128 stands for zero in the data rows.
Some points:
[150 143 128 128 113 136 128 123 137 110 112 143 143 113 120 142]
[105 180  83 128 144 113  53 175 173  98 126 150  75 151 180 162]
[128 105 150 135 139 151 143 129 133 115 138 128 135 113 105 104]
[120 150  83 105 159 106  98 138 173 126  89 158  98 143 165 166]
[128 172 135 174  58 151 121 199  78  79 194  83 135 136 120  87]
[165 150 128 143  97 143 128 113 144 115 104 143 135 106 120 159]
[143 158 135 197  79 151 113 151 105  74 170 121 135 121 128 126]
[ 98 195  83 151 136 106  38 166 157  73 149 128  83 143 180 147]
[165  90 143  82 147 143 151  92 188 163  70 173 150  98  97 203]
[ 75 143  91 143 192  61 113 136  92 143 129  53  90 188 173 126]
[143 105 143 105 142 143 143 103 149 132 102 158 143  98 113 131]
[150 143 128 143 119 143 128 128 131 105 120 128 135 113 128 128]
[120 128 150 151  91 151 128 175 111  87 184  98 150 128 113 104]
[113 158  91 105 159 106  91 142 166 121  98 143  90 151 158 142]
[150 105 158 112 127 151 158 103 134 137 101 143 165  90 105 103]
[158 120 128 112 131 136 136  99 167 132  86 165 143 106 120 168]
[143  98 143 143 100 143 158  97 100 175 133 143 143 113 113 130]
[158  53 202  44  91 181 195 120 153 185 119 143 203  83  45  97]
[113 113 128 143 121 121 128 128  96 160 153 113 120 143 135 117]
[150 105 135  97 157 136 143  93 195 152  79 180 143  90 113 177]
[135  68 202  89 107 151 173 143 106 151 141 113 188  98  60  27]
[158 105 135  89 146 136 143  75 188 145  82 180 143  98 105 189]
[105 128 187 197 101 181 143 190  39  53 247  61 135 136 113   1]
[143  83 180  74 126 151 180 130 132 147 119 121 173 106  90  87]
[135  68 143 128 104 128 180  76  81 210 130 135 143 121 113 115]
[ 83 150  98 128 164  91 106 173 118 119 136  61  90 181 165 135]
[135 143 135 166 123 151 106 128 137 105 147 143 128 113 120 142]
[128  68 187  97 181 158 173 117 148 141 127 135 150 106  90  99]
[143 105 150 105 128 136 151 122 148 131 112 143 150 106 113 123]
[113 180  98 151 145 113  61 148 155  85 144 135 105 143 158 147]
[150  98 128 135 106 136 151  69 112 194 119 150 135 113 120 146]
[128  68 143 120 128 128 188  53  86 195 121 143 135 121 113 124]
[ 83 165  91 143 124  98  53 177 143  65 176 113  83 151 165 134]
[158 165 128 174 109 151 121 127 127  99 127 135 135 113 128 138]
[150 165 128 189  83 158 106 144 119  89 135 128 135 121 128 136]
[ 60 165  76 174 138  68  83 122  89 140 173  83  68 181 211 118]
[120  83 120 105 109 121 158  73  91 196 120 143 135 128 120 136]
[173 105 143 105 116 143 143 102 158 135  98 180 158  90  97 143]
[165 120 128 112 124 143 128  95 154 131  73 173 150  98 120 158]
[143 113 143 112 126 136 136 123 135 127 116 135 150 106 113 112]
[128 165 143 166  32 151 128 236  74  71 206  61 150 151 120  97]
[143 135 143 158 153 158 121 106 142 116 126 150 120 113 120 142]
[158 105 143  89 141 151 151  89 198 157  67 180 150 106  97 183]
[158 143 135 143 122 151 128 119 132  99 115 135 135 121 120 134]
[113 158  91 105 186  98 106 143 150 123 110 128 105 151 173 146]
[120 135 158 158 137 151 113 149 123 101 165 113 120 121 120 104]
[135 113 150 120 117 151 151 138 134 122 132 128 150 113 105 112]
[ 83 165  76 151 123  68  76 127  63 157 159  98  90 188 165 134]
[105 150  91 112 182  91 106 142 150 119 109 121  68 173 173 144]
[150  90 128 128 103 136 166  74 110 183 112 165 135 113 113 158]
[ 45 150  61 158 150  61  83 121  68 157 157  98  68 181 188 121]
[113 165  91 105 166  98  98 140 163 120  92 135  90 151 165 152]
[135 113 143 112 141 143 151 115 136 125 107 135 143 106 113 112]
[ 75 180  98 143 164 106  83 195 147  99 158 106  83 151 173 115]
[135  98 143  89 136 143 143 116 160 153 114 165 143 106 113 138]
[113 150  83 105 181  91  98 143 151 120 101 128  83 166 165 152]
[105 165  83 151 185  83  91 107 132 137  99 106  68 166 180 180]
[120 105 165 143 130 158 151 150 111 105 167  98 135 121 105  66]
[128  83 158 143 125 136 166 107  71 192 138 113 135 128 105  85]
[150  68 173  44 102 158 195 114 148 179 105 158 196  90  82 125]
[ 90 150  91 128 165  83  98 171 119 114 134  83  90 196 165 125]
[143 105 158 128  61 143 173 148  96 146 162 113 158 128 105 107]
[ 45 150  76 151 157  46  83 123  76 169 162  76  68 188 188 107]
[ 75 143  83 143 186  76 113 131 110 134 124  68  75 196 158 137]
[143 172 143 204  72 158 121 147 100  91 180 113 135 121 120 105]
[ 68 143 105 143 210  61 113 145 102 129 140  53  83 226 158 105]
[150  98 143 112 139 151 151  81 165 157  76 195 143  90  97 196]
[ 15 158  76 166 165  76  83 133  58 137 198  46  68 188 188  76]
[143 105 150  89  92 143 151 134 134 132 117 135 173 106  97 120]
[135 120 135  97 128 136 136 116 147 132 101 158 143  98 113 146]
[165 113 135 112 128 136 143 101 151 135  88 158 150  90 105 149]
[158  90 128 120 100 128 166  62 105 198 111 165 143 113 120 155]
[ 98 172  91 143 147  98  53 164 162  87 140 128  75 151 180 154]
[143 150 135 174 104 151 121 146 110 104 156 113 135 121 128 102]
[165  90 158  97 137 151 158  95 158 147  83 165 158  90  97 139]
[120 158  76  89 152 106  91 143 169 126  86 165  90 143 158 168]
[180  53 180  82 111 151 188 101 151 164  98 165 165  90  97 137]
[120 120 135 112 135 136 121 141 152 121 141 150 120 121 128 133]
[150 135 135 158 125 151 121 113 145 113 127 150 128 106 120 151]
[143 120 135 112 129 136 136 113 158 129 111 150 135 113 113 143]
Along one direction, these points spread out more than along any other. How far along it is each point below, from 0 to 99? 50 is the average, and the first point above lies past it.
[ 30 135  91 151 162  61  91 129  73 163 191  68  68 211 180  77] 20
[ 75 150  46 135 156  23  91  97  85 176 122  98  68 196 173 158] 26
[143 180 135 197  91 151 121 152 116  75 156 121 128 128 128 130] 43
[ 60 128  91 135 193  61 121 138  76 159 148  46  90 226 165  74] 25
[143 113 143 112 121 136 143 135 138 126 119 128 150 113 113 119] 57
[158 143 128 112 106 136 128 131 138 110 112 135 143 113 120 137] 55
[150 128 143 151 139 151 121 104 148 116 119 158 128 106 120 153] 56
[143 105 143 112 141 143 143 117 145 134 115 143 143 113 105 126] 59
[143 158 135 174  52 151 121 193  97  81 182 106 150 121 113 114] 45
[ 98 180  91 143 143 113  76 179 146  77 162 121  83 143 173 134] 29
[158 105 143 105 110 143 151 120 143 135 101 150 158 113 105 141] 63
[128 128 158 128  65 143 158 198  85  86 175  76 158 136  97  77] 49
[165  98 150  97 137 158 143  87 184 157  87 165 143  83  97 195] 70
[143 105 143  97 129 136 136 102 153 135 104 165 150 106 113 149] 62
[ 83 165  38 158 143  53  83 102  91 168 135 113  68 181 196 158] 25
[128 135 158 158  74 151 151 202  82 113 174  91 143 136 113  83] 47
[143  98 165 105 143 151 158 109 142 135 109 143 150 106 113 104] 63
[150 105 143 112 119 151 143 110 135 130 111 143 158 106 105 118] 62
[113 150  91  97 173 106 106 144 157 116 108 135  90 151 173 143] 39
[158 135 120 120 120 136 128 109 145 117  89 150 135 113 120 159] 57
[150 113 135 105 121 143 143  99 141 131 104 150 158 106 105 134] 62
[143 113 143 112 120 136 143 126 131 123 117 128 158 113 105 111] 58
[135 105 143  97 110 136 151 144 133 127 124 128 158 113 105 110] 59
[143 165 135 174  94 151 128 151 106  85 154 113 143 121 120 113] 46
[150 105 143 105 141 136 143 102 144 135 107 150 150 106 113 131] 61
[150 158 128 181  64 143 113 157 101  79 152 113 135 121 128 123] 45
[ 75 165  76 158 131  46  83 115  82 145 153  98  68 166 211 141] 23
[158 105 158  89  90 151 166 112 143 143 111 150 173  90  82 131] 70
[143 128 135 112 120 136 143 131 132 112 117 128 150 121 113 116] 55
[143 165 143 204 113 166 113 139  98  71 168 113 135 113 128 117] 44
[143 113 143 112 144 136 136 115 150 129 105 143 135 106 113 130] 58
[128  68 187  82 162 166 180 110 116 139 133 106 150 106  82  28] 65
[ 98 158 105 105 139  98 106 181 130 115 133  98 105 158 158 141] 35
[158 150 143 143 116 158 136 121 127 103 125 135 143 113 113 130] 55
